Rotation paths and how fast each direction turns (deg/step):
Each turn is a multiple of 5 degrees from 10 to 175, or 0.
Each row of a path follows its step; steps can be skipped.
path 1
step 0: [ 18  16  -2  -2   2   1  15   3  14  18  -1   5  13  -7  -2  -2 -20 -15
  -1  17   3  -5   3   9  -8 -17  14   8  -2  -7   4   3  15 -10   6   5
   2 -10  -8 -13   2   6  15   0   4   1  -2  -2   0   4 -15  -1  11 -15
  -5   5  -8  -8   9  -2   0  -9   3]
step 1: [ -9   3   6 -16 -18 -14   5  -8  18 -24   6  -4   5   2   3   9   8   8
   7  -1   5  -9  16  -8 -12  -3 -10   9  24  -9  -7  -1  -8   2  -3  -8
  -2   4  -2  -1   9  -3  10  16 -17  -6  -9   6  -3  -7  -2  -8 -11   0
   2   6   9   4  -5  -8   1  -6  -7]
step 2: [ -6   1   1   2  -8  12  17 -12   3   8 -19 -11   6  -6 -11 -17  -4   2
 -13 -10   1   4  -6  19  12  14   5   2  -6   3   0  -8 -13  -8  -3 -16
   5  -3  -5   7   0   8  -6 -10  -4   1  -2   5  -5  13 -13   1  -2 -14
  14 -15  11   0 -11 -14  -1  10   3]
step 3: [  4   2   2   2   1  -3  17   5 -14   5   0  -3   7  11   6   3   7  -3
   1   1   1  -9  15   9  10 -14  12  -4  -8   2   3 -19  -6 -12  20  14
  -2   0  -7   0  -1  15  17  15  -1  -3  -3   0   7 -19   1   4   6   8
 -16  15   3 -13  -6   6  11  -4  11]
step 4: [  2   8   8   0   0   7  12  -2  -5 -11  -2   5   2 -11   1  12  -3   6
  -3   4   7 -11   2  -9   2   1   1  12  11 -12  -5  15 -23   1 -11  -7
   2 -10   5  -6   4  14  -3  -8  -1 -23 -17   6 -12   8  14  11   2  15
  13   1  -5  -2  17  -3  -7 -15  -6]
step 5: [  8  -6  -2  -9 -13   7   4 -12  -1   3   2 -11  20  -6 -14   7  -8 -17
  -1  -2   4   1  -8   2   6  -2  -3   8  -9  -4  20  -1  -1  16  -5  -5
   0  14  -4   7  -9  -1  16  10   2  23  -4  13   2   4 -13   3  15  -9
  -6  -8   4  -9   6 -18   2   2   4]
step 6: [ -8 -10   7   5  -8  -8   7   9  13  -5   8  -4   4   3  21  -8  -1 -12
  -5   0   7  13  -7   2  -3   1   9  -4   4 -14 -13 -10  -8   2   6  12
  10  -7 -24  -3   6   4  -1  16  -2 -19  -7   1  -1 -20 -17  -2   7   6
   6   1  15   4   1  10  -1  -2  -8]
step 7: [ -6  -7  11  -5  -6   2   5 -14  -1  -7 -23   5  10 -10 -14  -2   3  10
 -20  -2   2 -10  -3  -5 -10  10   3  19  -6  -3  -3   5  -6  -7   0  -3
   8  17   0  -7  -1  20 -16  10   5  -2  -1  -9  12  16  10   6 -11  11
  -5  -1  -6  -4 -14   0   2  -6   5]
step 8: [  3   7 -10  -3   3  -7  11   7  -6   9   3   1   8  -2 -14  -4  -2 -20
  -2  17   7  13  10  -9  31   6  -4 -11  -4  -2 -11  -1  -2  12  18   8
   3   9  -1  13   6   2  11  -3  -3   1  -8   5 -14   8   4   6   5   0
  -8   7   2 -18 -10 -12   3  -2  -6]
Speeds:
[ 0 -2  0  4  0  0 -2  0 -4  2 -1  0 -6  2  2 -3 -1  1 -4  3  4  0  2  0
  0 -3  0  1 -2  2  0 -1 -6  0  0 -1  3 -3  0  2  2  7  2  0  1  0  3 -1
  3  1  1 -2 -2  1 -3 -2 -3 -1 -7  1 -1  0 -2] -> 85
path 2
step 0: [-23  -9  -8 -10   8 -19   8   1   4   7  -3   4   6   9  13   5  -2  -3
   2  10  23 -16  -7  -3  13  11   2 -11 -15 -13  -2   2  -8  -3  -2  26
  12 -15  -7 -11  -1   5  -8  19 -13  -2  12   6   3 -11   3   1  -4   6
  -3   7  -1   1   6   4   9   0   7]
step 2: [-15 -13  10  11 -10  -4  16   9  -4   4   5  -1  -2   4  -7   1   5 -16
   7   2  12  19   3   4 -16   3   4  -1  -4 -19   4  -5 -13 -14  -1  -4
  -6  -6  10   3   1 -16  10 -15 -16   3   0  12   2   3   8   9 -10  20
  -5   0   3  -7 -10  20  14  10   0]
step 3: [ -8 -11  -8   6   2  -4  12  -6  -1  -1  10   7   2   7  -1 -14   7 -24
   7   9  27 -10 -20  -4   0  -1  -3 -15  -7  -8 -17   7 -11   4   9  -1
   5 -10   3   2 -14   5  -5   2  -1  -4   8   1 -14   5  26   0  -1   6
   6 -12  -1  -7   3  17   9   2   0]
step 4: [-10 -14  -2   3 -14  -8  15   4  12   1  14  -5  13   2  16  -3   8  -1
  21  -1  22   8  -9  -3   6   3  -3 -13   1   1   5  -6   3 -11 -10   2
  -8   1   0  -2  12   0 -19  16   6  -5   4  -8 -11  -3   9  -5  23   6
   6 -15  17   3  14   5  -8   6  -2]
step 5: [-12  -5  16  -2 -20  -6   6   5  -6   2   3  -2  10  14   2  19  -3 -19
  16 -15   1  11  -4 -13  12   9 -11  -9  -1 -11   3   1  -8  -8   2   5
  -9 -12  15   3  15  -8   1   7  -7  -2   3   2  -2   2  -2   3   2  -1
 -26  13  10   2   9  15   8   8  -7]
step 6: [-10   1 -11   6 -15 -20  -1   6  -2  -1   1  -2 -10   2   0   0  -9 -12
   2   1   7  13  -7  13   9   9 -15 -10   1  -1  -9   8  -9 -10  -3   3
   5 -24   9  16  -7   9  -5  -3   1   0  18  -4 -27  10  13   6  -6   6
  -6  10 -15  -7  -1   3   9   4 -12]
step 7: [-18  -9  -7  13  -7  -8  14   8   4   2  13   1   2   9  10 -10  -3  14
   8  -1  36   3  -3   9   1  -4   4  -4 -10  -1   1  11 -14  -5 -21  10
   6   2  -3  -1  -6 -12   0  -6   9   2   2 -15 -17  -4   0  -1  -1  21
  -7  12   0   3  11 -11   3   5   0]
step 8: [ -5  -4   5   5 -14  -5   8  -4 -17  -4   4   9  14   6  -5  -4   4 -10
  -1 -15  30 -10 -10   1   9  -7   7 -16 -16 -14   3  -5  -8   2  -6   6
  -9  -8  19   1   2  -2 -12  10 -20  14   9  -3   6 -11  -9  13  -5   2
  -4  11  10   9  10  -2  -8  -1  -2]
step 9: [ -5  10   1  -1 -15 -11  17   5   1  -7  -3   1  -5   2 -14  -7 -12 -22
   4   3  14  18  10  -7   7   3   0 -18  -2  -1  16   4   0 -20  -3   6
  -4 -12  -8   3  -2  14  -9   3 -11  24  12  10 -11  -2   7  17   5   6
   1  -9   0   6  -6  10  -3  -2   5]
Speeds:
[-1 -1  2  1  0  3  2  3 -4 -6 -1  5 -2  3  1 -7 -1 -1  0 -1  0  1 -1  0
  1 -4  2 -2 -1  0  3 -1  0  2  2  1 -3  2  0 -3 -1  0  0 -2  1  2 -2 -2
  1  3  0  2  2 -3  5 -5  1  0 -1  7  0  2 -1] -> 60
path 3
step 0: [  5   7   1   0   0  10  -1 -10   5  14   4 -16  17   6   7   9  -4 -15
  11 -10  -5  -2   5  25  -2   9   4 -13   0  -4   7   0   0  -4   9   2
   3  12  -1   3 -20  -1  -1  -8  -4   4   0   0 -14   2 -22   6  -2 -13
  -8   2  12 -24  12  12  -1   0  24]
step 1: [ 23  13   2  -4   2   1  -9  -3   5   2  10  -5  15   8  12  -1  -4  -1
   1  -9 -10  13  17  -2  -5  -9   1  -9   1 -14  -5  -9   1  -3  -1  -6
  -9   2   6   6 -11   1   1  -2  14  15   0  -1  -8   1  29  16  -4  -7
 -15  -9  10  -6  17 -23   3  15   7]
step 2: [  0  -7 -11 -10   3  -5   5  -5  -4  -4   2  -4  -2  16   6  -5   8   8
 -10  -6  -1  10  -8   8 -15  20   6  -5 -18   9 -10  -3   0 -13  22  -9
  -7  -8   6  10  -9   3   1  -7   7   6  12  -2   3  -1  15  11  -2  11
  16  10   4  -7  27  -8 -12  -6  18]
step 4: [  3  12 -11  -5  -3  -7 -14 -15   6   8  -5  -9  11   0   6  11 -16  -3
  22  -8   2   6  16   1   1   4   6  -4   2  11   0 -23 -19   4  12 -12
 -13  11  -4   8   5   6  23   8  12  -7  -6  10  -8  -2   2  -6  -6  -1
   0   1   1   2  12   3  -6   9  19]
step 5: [  2  13  13 -13   3  -5  -6   6  -1  -3  -7   7   4  -3  30  -8  -6  -5
 -11 -15   2   8  -1   0   6  14  14   7  -3   1  -1 -30  -5  -5   1  -4
  21  -2  10  -6   0   0   3  -8  11   7   0   8   2  -1  18  -3   2  -8
   8  10   4  -4   1 -17 -17   7  14]
step 6: [ -3  -5 -13 -16   5   7  19 -12  -3 -12 -12  -3  -7  -5 -11  -1 -11  -2
   0 -19  14  -9  12   0   5   9  12  -5  -1   9   1 -11  -1  -7  23   8
  12 -20   8 -14   2   8  -1   2  -3   5   5   3   0  -9  13  17  10  11
  -6  -1  11   0   1  -2   5  -2  25]
step 7: [  9  -1  -9 -14   9  17   8 -17  -7   6  -7  18 -11   8   2   7  -5  10
  27 -17   3   3   5  -7   5   5   5  -4   5  -6  -9  -9  -6   6   5  -3
  -4   4   3 -19  17  -6   0  -2  16   2  -7  13  16   1  -9  -1 -10 -10
  10  -6  15   0  12   5  -6   0  -1]
step 8: [  7   4  -7  -5   3  -5   8 -10  -1  14  -3  -4  15   6   1  -3   3  -8
  11 -25  -4  -4   6  10  14   3   3   6   3  18  12 -18  -5   3  -6  14
   5   2   2  -7  18  -1  16 -16  13  -5  17 -11 -12   6  -3   5 -14 -11
  12  21   2 -15   3  -4  -2   3  -3]
step 9: [ -3  -5  -1  -1   0  -1   9   9  -9  -2   3  16   6  -2   7   3  -6   7
  -6 -18   3   2  12   5  13  -1  -3   5  29   0   6  -1  -1  -8  18  13
  11  11  13 -14  -1  -2  -9   2  21  11 -12   0 -18   4   7   3  -4   6
  -4   8   0  -9  10 -27   8  -4  13]
Speeds:
[-3 -1 -1 -2  1  0  3  0  0  3  2 -1  3 -1  2 -2  2 -3 -3 -3 -2 -1 -1  1
  1  0  2  0 -5 -6 -2 -1  1  1  1  3  3  1  0  3  3  2  0 -5 -7 -2  2 -1
 -1  1  1 -5  2 -3 -1  3  2 -3 -3  1  1 -4  0] -> 135
[-3  3 -2 -2 -2  0  2  1 -1  3 -2  0 -3  2 -3  4  0 -1 -4  5 -1 -4 -1 -2
  3  2  2  0  0  3  2 -1  2  0  0  5  2 -1 -1  3 -4 -2 -2 -3  2  0  0  0
  3 -2  4 -3  1  2  2  2 -3 -4  3 -5  0  1  0] -> 110
path 4
step 0: [ -7 -15   4   8   4 -10  -5  -8  16   3  13   7  -7   7  10   3   6 -21
  -2   3   6   0  -2  19   7   7  15 -10 -17   7   6  -4  -8 -14   6 -16
 -14  13   6  17  -5   8   4  17   8  16  -5   2  -7   5  -7  -9   5  -1
  12  25   9   5  -5   6  -1   0  -5]
step 1: [  2   0  12  17  -7 -14   9  -2  20  -4  -3   0  11  -3  -6  -6  -6   2
   2 -10   0  -6  -6  10  -6   4 -30   7 -15   1  -6  -2  11   3 -19  -3
 -13  -3   6  -5   0  -2  -5   2   0 -17  -4  10   6  12  -5 -17   0  -2
  -7 -18   0  15   2  20   9 -19  -8]
step 2: [  3  -1  14   6 -26  12   1   5  -6   0   7   2   5   8   8 -19  -5 -13
  -4   0   7  12   8   5  -3  -9  -2  12  -8   9   3   5  -4  -8   0  -5
   0  -4   3  12  -4   8  -1   1   7   5   6   2  -6  14  21  13  11   2
  24  28   4  16   9  -8   6  -8  -8]
step 3: [  2 -13  -3  -3  -2  -5  -4   0  20  12  11  -2   9  -6 -16 -25   3   5
  -6 -11  11 -16   7  -1   7   9 -10   3  -3  -5  -5 -14  -7   5  -8 -13
   1 -10  12  12  24  15   0   6 -13   1  -9 -14  10  -9 -11  -4   2 -11
 -14   0   1  -1   6  -5   6 -16 -14]
step 4: [  5   4 -10  -2 -25  13   5 -14  -5   8   1   3  15  -8  19   6  17   5
 -12  11  -1  13  -2  -2  -9   6 -11   1   2  -7   0  19   2  -2 -11  -6
  -2   2  -2   3   4   1  16  -8   3 -13   0   1  -1   6  -3   7   1 -24
  13  -2  -1  25  15 -12 -11  -8   3]
step 6: [-10  -4 -16   4  10   5   7   7  -3   7 -13   3   3   1   4   2   6  -1
 -12  24   5  -6 -19   5  -1  15  -8  -4   6  -4  11   7  -1  -5  -6 -10
 -16   5  -7 -11  12   9   1  -4   9  15   1   6  -6   0   4  -8   3 -20
  -6  -8   3  14   8  11  19 -26  12]
step 7: [  1   5   9 -14   1  -1  -3 -12  16 -10  13   8   7  16   6   2   3  -3
  17  10   8  -1  -2   0   1  -5  -9   6  -5  -5 -10  13 -18  -5  20  20
   3  -5  14  -8   1 -18  14   1  11  -3   2   3  -8  17   2   1   0   0
  11  11   5  -9  23  18   6 -11  -6]
step 8: [-14  -6   6   1   7  -9 -14   6  21  -2   8   3   9  -9 -10  -7   5  -1
  -3   3   2   4  -9  13  -1 -11 -11   4   4  -8  19  -1  -6 -16  -9 -34
  -1   3  -8   4   9   8 -15  -2   3  27   0  10  -6  -4   2  -1   3  -3
   7  -2  17   0   4  17  -6   5   4]
step 9: [ -7 -10   6   2 -15 -12   4  -8   2   0  11   2   8  18  -6  -4  -2  -4
  13  10   1  -4  15  -1   5   3 -14 -21  -7   3   2  10  -5   7 -11   4
  -6 -11   9 -10   6  11  17  13  15 -10   8   0   0  23   1 -21  -2  -6
  -5   3  -5  24   2  15  -8   9  -5]
Speeds:
[-2  3 -3 -1  0  1  1  3 -3 -2  2 -2  1 -2  0 -2  2  0 -1  0  1 -1 -3 -2
  1  3  5  4 -1 -2 -1 -1 -1 -5  2 -1 -1  1  3 -1  4 -2 -2  1 -1 -3  1 -1
  3  6  1 -3  1 -1 -6  5  1 -3  3 -2  1  1  1] -> 95
[ 2 -1 -3 -1  1 -1  2 -3  2  3 -1 -1  1  1  1  3 -3 -1  2 -3 -5 -2 -2  2
  2 -1  1  1 -1  1 -1 -1  0 -2  4 -2  3  2  7  1  1  2 -3  0 -4  3 -1 -9
 -3  1  1  2  0  2  4  3  1 -2 -1  2  0  1  0] -> 145
[ 0  1 -2  4  4  5 -5  1  1  1  6 -2  0  0  0 -3  1 -3 -3 -1  0 -3  0 -2
 -2 -4  0 -3 -2  0  1  0 -4 -2  1 -1  3  0 -2  6 -1 -1 -5  3  1 -3 -2 -1
 -3 -5 -2 -2  0  2  0  1  0 -2 -1  2  0 -2  3] -> 140
